In the rows, zero is written as 128.
name the system of each run:
lalat, run 1 (9 x 22):
[[132  97 139 100 109 129  95  94 124 108 114  80 108 101 116 208 120 143
  145 133 110  89]
 [112 135 119 151 113 107 114 132 154 143 131 147 168 133 133 102 146  49
  164 175  99 160]
 [102 117 139 127 114 127 147 108 165  68 135 158 110 170  95 137 140 155
   69  92 117 113]
 [119 116 146  98 150  63  89 111 107 164 110  87 109 112 152  91 134 118
  129  91 154 166]
 [160 146  67 182 116 155 146 175 123 132 180 132 140 145 159  98 128 155
   99 112 112 136]
 [144 138 155  81 129 156  59 139 105 115 128 107 113 123  94 176 145 180
  139 137 143  98]
 [112 104  98 142 118 120 118  94 138 167 146 118 174 103 166 140 115  74
  197 157  86 120]
 [129 141 137 143  91 146 138 132 189  48 135 169 120 160  74 139 137 101
   93 159 124 135]
 [ 59 101 158  99 136  69 100  71 117 143  74 121 119 143 129 102 143 139
  121  85 146 139]]
Boka, run 2 (9 x 22):
[[111  95 106 135  72 130 114  92 179  55 120 123 119 126 124 186 114 102
  136 204  84 115]
 [104 143  96 120  96 104 109  58 148 142  61 100 117 135 145  58 107 107
  125 170 125 166]
 [132 117  69 188 103 113 169 132 122 103 127 106 101 147 171  88 106 168
   56  84 138 156]
 [152 155 134 100 153 111  82 183  86 148 151  94  90 141 139  93 171 201
   80  75 135 147]
 [124 119 136 135 129 149  69 154 110 130 192 135 167 155 104 187 173 170
  134  57 105  76]
 [123 112 151  90 100 137  51 128 143 100 137 111 143 116 102 216 154 102
  184 194  85  95]
 [ 83 124 104 147  67 136 110  42 178 105  73 146 167 144 113 124 108  74
  170 206 102 128]
 [124 119  75 154  83  98 185  82 156 100  67  88  74 118 167  79  84 115
   79 167 122 174]
 [131 153  90 157 136  91 140 151  96 151 124 106  95 154 171  19 132 181
   52  66 160 187]]
kifan, run 3 (9 x 22):
[[139 140 113 103 182 100 135 181  94 172 180 115 101 126 192  67 149 174
   95 102 114 161]
 [192 141 156 124 147 152 119 170 147 118 203 129 130 129  75 175 151 119
  101  40 133 101]
 [116 106 142 110 124 174  95 130  89 142 123 123 156 108 119 224 136 163
  198 162 102  52]
 [100 153 115 124 107 169 147 104 186  95 124 191 160 150 113 118 121  78
  162 252  82 124]
 [102 129 133 145  73  95 122  47 158 106  14 106 117 134  93  91 102  84
  112 134 180 163]
 [ 90  88  78 151 145  48 150 125  88 163 117  95 106 121 231  49 108 163
  102 104 138 187]
 [207 158 142 122 177 118 136 228 124 126 212 121  92 131 121  90 149 141
   57  42 158 170]
 [158 118 164 100 147 171  87 143  85 162 172  99 144 116  92 233 165 188
  148  30 110  33]
 [126 122 131 120 125 197 144 155 144 116 178 174 175 111 132 215 128 102
  213 252  48  67]]
Ber, run 4 (9 x 22):
[[128 162 136 119 121 166 150 129 120 140  98 135 119 142 100 126 145 143
  116 138 109  98]
 [114  95 135 128 133 112 170 111 133 132 119 117 117 111 147 158 121 112
  127 113 101 110]
 [113 119 144 137 149 112 139 179 123 125 146 158 138 127 137 125 141 108
  141 153 133 152]
 [113 130 146 101 154 121 117 103 138 131 134 142 134 141 115 102 119 139
  124 101 157 133]
 [152 120 103 139 117 119 114 119 129 128 132  92 120 104 151 125 100 122
  133 137 149 149]
 [139 154 119 155 113 160 127 153 110 133 121 138 145 144 110 121 143 145
  123 129 138 120]
 [119 121 138 105 131 137 150  93 127 129 110 114 112 115 122 156 115 145
  127 127 111  95]
 [132 118 119 146 126 116 148 156 132 137 142 129 140 112 150 135 136  87
  145 146 100 135]
 [104 134 159 121 141 129 126 133 134 113 127 163 138 150 104 120 140 130
  121 115 154 134]]
lalat, run 5 (9 x 22):
[[179 161 116 171 101 142 136 198 126 117 117 110 123 111 120 126 143  84
  125 175 130 156]
 [ 66 120 158 105 136 143 121 123 101 122 113 166 135 161 119 153 162 185
  132 130 102  82]
 [153 109 139  99 152  95 154 105 162 156 146  96 118  78 143 137 103  61
  148 120 112 141]
 [115 131 121 187 113 141 137 167 133  83 135 182 154 159 114 107 129 127
  110 136 177 154]
 [103 117 136  65 146 120 115  80 116 129  96 102  89 127 142 124 113 189
  110 134 130 112]
 [179 161 107 164 125 136 148 141 129 182 139 112 155 105 131  90 123  70
  145 109 128 144]
 [116 116 136 151 104 151 127 170 101  71 114 140 114 147 108 178 150 182
  105 141 137 105]
 [104 124 148  64 162 104 110  93 123 179 122 110 129 104 153 120 131 115
  173 158  97 122]
 [155 133 113 187 115 154 177 142 170 103 167 159 154 130 105 132 112  78
  115 103 135 130]]
Luvo, run 6 (9 x 22):
[[211 153  73 171 107 168  96 139 139 142 172  96 158  98 132 114  78  96
  159 136 172 154]
 [107 165 137 131 102 191  85 139 113  95 106 176 152 178  75 143 155 184
  137 172 142  92]
 [106 130 114 151 114 130 191 115 149 145 139 139 134 144 140 139 166 103
  114 115  20  86]
 [132 107 165 171 123  80 172 164 144  94 100 142 112 107 113 128 125  49
  113 120 179 175]
 [ 75  97 162  70 164 104 127  89  95 119  91 127  91 126 145 133 108 197
  118 127 166 118]
 [177 144  82 106 151 128 128 128 128 187 180  81 119  98 187  89 104 128
  137 132 100 141]
 [182 168 129 149 112 173  69 156 123 118 145 131 157 133  70 125 123 129
  136 112 201 141]
 [ 78 118 124 131 114 169 127 110 115 130 132 169 165 158 124 170 150 165
  162 148  72  60]
 [131 139 127 154 117 103 183 140 189 115 140 150 130 131 120 109 151  33
  113 143  73 152]]
Zezu, run 7 (9 x 22):
[[146 136 152 122 117 140  79 143 131 102 130 126 130 133  82 161 144 127
  131 120 154 123]
 [ 95 122 113 124 113 128 138  92 113 150  94 116 127 135 152 127 132 146
  141 147  89 105]
 [132 130 141 127 137 105 135 161 163 103 157 146 120 133 124 113 145  80
  109 139 117 160]
 [111 115 136 121 123 128  92 104 113 114 113 124 125 143 111 136 126 181
  118  89 163 117]
 [132 116  95 129 134 127 165 137 125 141 140 109 108 109 182 124 112 133
  124 164  90 132]
 [162 149 140 130 128 130  79 155 147 120 169 131 138 133  93 124 149 105
  122 101 145 146]
 [104 102 123 124 110 138 122  82 106 136  93 109 133 119 129 170 115 157
  156 136 122  87]
 [130 144 117 130 125 113 144 154 151 129 132 137 122 129 146  94 143  79
  123 179  90 162]
 [114 125 155 126 127 128  94 112 142  93 137 149 135 155  78 141 138 149
  104  75 163 119]]
Luvo, run 8 (9 x 22):
[[177 100  82 122 136 141 120 136 105 115 162  76  97  80 180 151  58 182
  136 153 172 140]
 [149 203 112 116 127 170  66 150  92 178 123 125 151 157 115  65 160 163
  139 147 137 136]
 [152 132 108 167 114 179 137 141 145 118 201 151 165 153 101 176 143 146
  116  72  89  74]
 [ 87 116 166 161 118 110 147 150 133 126  96 174 164 128 109 156 169  42
  173 172 100 126]
 [ 81  99 156 103 135  91 172  68 186  72 106 157  94 148 111 121 112 116
   84 116 134 144]
 [147 100 126 103 132  93 155 115 101 144  73  51  67  71 172 138  97 133
  123 155 130 140]
 [153 158  87 136 141 136 101 140  93 152 139 112 125 136 161  49  96 187
  108 112 199 171]
 [175 162 128 109 143 185  83 180  91 151 187 120 141 136 112 164 157 190
  136 108 120  82]
 [116 139 127 172 122 152 117 125 141 170 161 173 215 148 111 131 161  65
  184 106  86 101]]
kifan, run 9 (9 x 22):
[[137 118 155 136 141  94 132 110 134 168 130 111 143 106 116 133 137  73
  139  54 131 129]
 [107  89 136 136 149 131 138 174  84 109 144 150 128 119 156 163 113 173
  147 145 166 123]
 [144 184 140  77 154 174 135 111 154 146 142 149 127 143  95 100 125 133
  127 151 114 106]
 [133  99 123 163 104 127 153  89 137 135 105 118 151 106 120 162 104  84
  151 103 138 113]
 [101 126 125 136 136 124 146 160  87 129  92 142 122 124 159 105 124 152
  138 181 152 149]
 [129 156 138 108 147 124 158 110 160 134 137 139 114 146 108  82 136 123
   86  88 123 137]
 [140  93 141 139 139 100 130 134 103 151 128  89 124  93 143 162 120 113
  143  82 146 124]
 [117 132 136 123 158 147 132 173 104 128 161 168 143 140 141 130 137 162
  142 149 134 120]
 [146 155 144 102 128 163 142  94 166 121 122 132 124 126  82 139 116 115
  119 128 120  99]]
Boka, run 10 (9 x 22):
[[155 143 135 155  79 138 102  68 175 115  92 109 148 124  60 135 108  55
  134  96 166 133]
 [ 94  95 114 163 109 119 172 150  74 116  50 117 102 111 174 134 112 165
  132 191 148 132]
 [136 181 106 122 148 130 160 142 153 159 165 143 123 158 147  44 159 124
   82 118  73 149]
 [136  99 168 126 143  91 116 125 120 112 133 104 107 121  97 159 133 140
   90  14 175 126]
 [103  98 130 117 153 129  80 178  71 147 166 142 156 122 174 159 138 172
  184 167 129 115]
 [154 168 128  96 115 179 109  94 200 101 173 155 149 147  70 142 127  95
  136 160  85 101]
 [120 102 137 141  90 109 130  68 124 134  33  84 125  91 113 156  97  84
  161 138 159 126]
 [104 131  81 182 112 119 177 170 116 120 110 153 125 141 187  67 122 130
  111 195 113 169]
 [148 168 142  87 157 119 156 115 152 129 136 118  78 152 103  72 139 158
   44  55 129 140]]
Zezu, run 11 (9 x 22):
[[128 170 136 133  93 168 104 142 127 131  87 140 150 140  85 142 164 104
  156 191 103 107]
 [ 84 131 159 121 121 110 165  80 162 127  95 154 123 150 100 123 152  95
  106 107  83 109]
 [ 89  93 151 145 136  70 151 155 118  86 103 140  96 129 142 115 135 130
   93 119 166 171]
 [127 131 112 116 157 139 123 159  99 127 171 139 114 145 158  98 122 214
   99 108 153 133]
 [187 125 107 106 150 140 123 125 123 163 181  77 120  87 152 143  96 132
  139 104 124 116]
 [154 134 114 156 102 143  76 141 115 153 130 111 177 106 122 150 132  82
  191 152 135 127]
 [ 99 152 146 115 106 163 125  89 155 123  91 162 152 149  83 142 142 100
  156 182  96  95]
 [ 87 124 150 133 113  91 171  95 160 105  77 143 102 148 110  99 138  88
   88 118 118 150]
 [ 99  99 135 158 137  97 155 172 110  78 125 154  98 154 141 115 131 174
   68  98 169 155]]
Ber, run 12 (9 x 22):
[[130 148 151 107 133 142 171  69 140 156  71 120 117 114  95 120 111 101
  133 121 129 103]
 [110  91 109 179 123 105 193 146 119 119 114 136 131 109 173 131 104 104
  134 149 132 145]
 [118 156 160 108 173 139 156 168 104 141 125 173 125 142 123  87 140 153
  117 132 162 138]
 [143 109 123 110 158 118 144  88 119 158 141  96 123  96 151 129  83 143
  130  76 156 122]
 [166 135 113 165 122 156 125 181 105 136 151 125 156 103 134 148 115 111
  165 155 153 132]
 [115 155 153 110 134 177 137  89 133 145 102 160 155 144  80 129 123 137
  147 126 141  89]
 [126 101 113 133 122 114 179  91 156 129 105 114 116  92 149 135  85  82
  143 164 112 133]
 [113 145 137 170 134 122 164 182 112 125 110 169 139 144 127  87 152 110
  116 134 153 158]
 [104 120 145  87 166 121 147  95 107 134 112 127 103 129 136 110  97 187
  106  94 173 123]]
vali, run 13 (9 x 22):
[[128 140 166 115 149 126 181 141 147 111 111 154 107 128 100 121 132 102
  106 141 138 135]
 [120 107 143 108 160 105 144 120 106 150 110 115 119  98 153 114 102 134
  143 134 169 149]
 [149 143 113 131 149 168 157 145 128 126 165 157 138 129 133 114  95 152
  130 142 149 125]
 [137 155 146 101 140 160 115 100 122 163 109 126 141 125  95 128 125 135
  154 129 143 101]
 [122 131 104 159 112 140 168 115 122 163 109 129 145 124 147 121 122 110
  145 141  98 109]
 [122 154 150 127 123 131 138 152 135 117  99 150 125 138 104 113 154  93
  124 171 128 138]
 [103 114 148 119 146 100 163 111 117 135  87 127 107 119 135 108 118 132
  111 109 155 145]
 [162 124 120 127 150 141 154 160 124 118 150 122 108 104 151 124  94 138
  124 158 160 149]
 [135 149 151 109 161 155 116 133 113 152 145 147 150 133 109 120 126 151
  139 103 167 113]]
vali, run 14 (9 x 22):
[[153 166 101 181  85 163  82 159 168  92 197 162 170 177  83 127 168 118
   98  95 104 129]
 [ 91  93 158 110  87  92  84  78 111 122  58  79 104 128 104 192 168 139
  123  91  97  89]
 [130 102  68 177 101  80 133 179 134 115 172 105 114 128 204 105 151 109
  101 149  66 175]
 [128 128 195 103 133 111  71 157 160  54 159 160 117 153  56 159 162 121
   96  90 173 143]
 [ 98  62  94 106 134  87 105  68 102 145 135  64 110 104 195 153  91 191
  132  89 117 111]
 [187 161  71 159 103 171  81 189 162  96 228 142 162 148 127 128 142 121
  125 160 101 142]
 [ 78 120 179 108 108 117  65  66 123 130  81 131 151 162  60 167 173 139
  132  55 129  81]
 [121  91  51 163  81  96 157 115 134 128 128  74 101 110 214 137 124 117
  118 170  33 134]
 [143 160 164 148 114 109  67 211 161  62 156 170 136 166  69 108 184  85
   94 121 170 181]]

runs to name:
run 15 (2 x 22):
[[114 168 167  89 126 163 160  69 141 131  60 136 108 143  66 126 131 144
  106 129 122  84]
 [111  78 102 160 118  85 192 123 131 134 115 102 112  91 194 145 106  90
  134 145  89 138]]
  Ber
run 16 (2 x 22):
[[129 112  98 166  76  84 134 126 147  76  90  90  74 136 134 112 125 125
   53 109 130 170]
 [109 133 114 140 122 116 107 190  61 133 112 113  98 154 167 111 182 212
   88 128 110 133]]
  Ber
run 17 (2 x 22):
[[153 132 103 112 145 178 152 136 144 130 228 140 138 139 143 168 136 174
  116 106  51  71]
 [148 103 173 103 138 116  49 130 141 100 147 120 148  95  90 187 113  79
  188 142 187 139]]
  lalat
run 18 (2 x 22):
[[138 155 141 103 130 137 160 120 137 120  87 121  82 131 113 105 127 139
   86 153 125 131]
 [154 123 112 150 136 136 171 132  88 162 108  98 112 105 152 121 107 154
  115  91 150 119]]
  Luvo
run 19 (2 x 22):
[[ 99  93 129 117 128  94 129  88 117 137  98  98 111 117 150 136 118 143
  122 100 123 122]
 [157 131  98 149 118 129 124 175 139 103 169 130 126 125 146 125 123 121
  119 158 123 156]]
  vali
run 20 (2 x 22):
[[134 109 117 146 136 133 174  97  93 215  98  98 161  73 160 156 101  92
  198 116 104  89]
 [128 128 146 164 146 173 199 166 149  97 149 209 159 130 105 151 104  89
  156 180 151 117]]
  Ber
run 21 (2 x 22):
[[115 109 119 125  91  80  44 121 104 168 114  68 135 122 150 151 182 102
  159 118  70 127]
 [108 103 103 148 107 109  85 175 160  44 189 158 126 162 145 139 145 139
  107 170 110 162]]
  kifan
run 22 (2 x 22):
[[179 124 124 147 135 168  92 173 117 115 196 127 150 117 108 177 115 152
  144  94 167 109]
 [148 151 116 103 110 162 112  90 102 189  79  79 133 100 133 144 123 128
  177 169  90  89]]
  Zezu
run 23 (2 x 22):
[[127 103 139 116 107  64  70 122 141  95 116  79  92 125 121 128 142 118
   91  89 153 171]
 [135  76  97 156 123 111 121 164 115  86 185 113 111 127 167 160 110 179
   99  89 146 136]]
  vali
run 24 (2 x 22):
[[161 117 132  83 155 133 142 137  74 169 126  60  77  87 162 170 128 191
  116 103 107  88]
 [158 120 124 158 135 157 128 183 117 157 204 141 181 113 134 187 156  98
  177 108  78  91]]
  Ber
run 25 (2 x 22):
[[144 139 136  99 131 141  88 120 158  96 155 131 122 137  97 131 117 137
  117 128 156 136]
 [130 121  98 131 111 140  99  88 121 149 130 102 146 119 139 138 110 138
  156 125 124 113]]
  kifan
run 26 (2 x 22):
[[121 123  98 170 117 142 111 186  82 134 153 136 149 146 156 131 160 173
  131 125 119 125]
 [149 150 161  66 152 161 113 112 140 129 148 125 112 127  88 159 135 153
  121 122 112  84]]
  Ber
run 27 (2 x 22):
[[104  82 134 145 167 127 181 163 132  71 167 191 135 116 158 143  76 136
  147 176 184 150]
 [165 180 139  59 186 164 153  84 147 181 140 125 121 107 119  80  85 132
  139 139 142 119]]
  Boka
run 28 (2 x 22):
[[ 81 107 102 186  80  98  78 118  98 122  80 132 165 152 145 101 133 131
  150 132 168 157]
 [144 163  99 100 109 137 141 105 157 127 127  91  83 148 136 100 143 158
   73 143  51 118]]
  lalat
run 29 (2 x 22):
[[155 161 127 117 117 140  91 140 134 153 133 109 144 116 112 126 146  89
  158 160 105 129]
 [ 77 105 142 160 118 114 156 112 129 127 104 161 148 148 118 133 144 112
  128 105 120 119]]
  vali
run 30 (2 x 22):
[[130 140  98 114 110 129 140  95 185  86 141 122  99 143 132 104 110 123
   87 162  96 146]
 [126 151 153 135 118 120  95 118 121 144  99 126 138 150  87 101 157 127
  109  63 160 135]]
  lalat
run 31 (2 x 22):
[[130 155 153 137 138 144 157 135 146 133 121 170 143 138  92 105 136  89
  127 132 140 131]
 [119 105 152 123 153 115 182 121 115 139 106 124 112 100 137 148 112 119
  131 119 137 115]]
  Boka
run 32 (2 x 22):
[[103 109  96 116 139  94  76 144 110 117 157 124 118 141 186  90 127 179
  121 150 140 172]
 [186 164 107 117 126 144  97 132 162 115 188 103 114 139 107 105 128 138
   85  83 129 140]]
  kifan
run 33 (2 x 22):
[[111 116 114 110 116 121 121 141 115 128 138 106 105 139 157 153 169 165
  112 149  42 101]
 [139 134 139 127 124  91  93 138 175 121 168 126 138 137 112 110 159  60
  119 105 105 163]]
  vali
run 34 (2 x 22):
[[157 164 147 118 129 141  92 143 111 139  96 110 126 114 105 118 127 116
  146 166 178 146]
 [113 133 100 130 121 165 132  91 128 128 146 138 145 154 131 126 116 188
  116 108 116  91]]
  Luvo
run 35 (2 x 22):
[[110 162 134 112 131 139 110 151 127 129 141 156 132 169 120 103 173 150
  111 142  90 122]
 [121  98 149  99 144  99 137  87 143 127 135 106 108 113 129 150 113 120
  118  88 125 124]]
  Zezu
run 36 (2 x 22):
[[146 171 105 179  80 180 123 120 158  92 136 151 148 178  67 122 138 135
   81  93 127 113]
 [131 108 147 134 112 120 184 131 105 124  67  84  72 103 126 178 144 144
   91 109 100  97]]
  Zezu
